0: np.array([524, 625, 535, 420, 698, 637, 501, 534, 511, 490, 546, 533])
1: np.array([520, 515, 444, 464, 544, 620, 490, 463, 535, 442, 457, 544])
2: np.array([477, 334, 449, 527, 243, 345, 490, 203, 459, 438, 445, 348])
3: np.array([532, 634, 548, 600, 837, 649, 513, 807, 568, 462, 608, 614])
4: np.array([484, 414, 464, 534, 352, 363, 491, 240, 453, 498, 444, 492])
5: np.array([477, 340, 458, 507, 201, 358, 487, 215, 410, 484, 293, 351])
6: np.array([613, 807, 533, 657, 999, 657, 509, 784, 623, 458, 911, 963])
7: np.array([451, 287, 417, 520, 180, 351, 497, 189, 450, 525, 438, 382])
8: np.array([531, 587, 563, 512, 535, 381, 497, 447, 502, 509, 483, 534])
9: np.array([504, 490, 474, 311, 467, 629, 500, 664, 476, 446, 444, 430])
10: np.array([408, 246, 443, 375, 0, 355, 490, 163, 409, 429, 158, 224])
11: np.array([495, 476, 537, 547, 420, 361, 508, 475, 480, 542, 531, 469])
12: np.array([417, 271, 453, 505, 82, 383, 497, 173, 440, 539, 423, 325])
13: np.array([487, 413, 478, 519, 369, 367, 494, 229, 479, 572, 442, 534])
14: np.array([530, 620, 557, 577, 770, 640, 515, 758, 533, 484, 819, 636])

np.array([524, 652, 505, 681, 808, 647, 496, 847, 583, 552, 549, 621]) 3 14 0 1 6
np.array([419, 501, 563, 345, 294, 625, 505, 659, 448, 546, 366, 373]) 9 1 11 8 0
np.array([431, 548, 493, 376, 417, 629, 495, 696, 486, 461, 486, 386]) 9 1 0 11 8
np.array([511, 417, 542, 456, 233, 358, 496, 210, 431, 412, 237, 334]) 5 2 7 4 12
np.array([392, 178, 395, 339, 0, 358, 481, 163, 402, 498, 164, 206]) 10 12 5 7 2
np.array([494, 482, 446, 312, 467, 611, 497, 701, 539, 494, 516, 441]) 9 1 0 11 8
np.array([623, 900, 589, 703, 999, 665, 519, 872, 628, 533, 928, 999]) 6 14 3 0 8
np.array([514, 480, 431, 300, 484, 637, 496, 677, 519, 437, 519, 412]) 9 1 0 11 8
np.array([491, 480, 425, 329, 454, 618, 493, 704, 551, 520, 507, 478]) 9 1 0 11 8
np.array([528, 688, 569, 540, 621, 377, 500, 236, 501, 549, 467, 707]) 8 13 11 1 4
np.array([529, 652, 523, 705, 815, 644, 494, 840, 582, 523, 547, 583]) 3 14 0 1 6
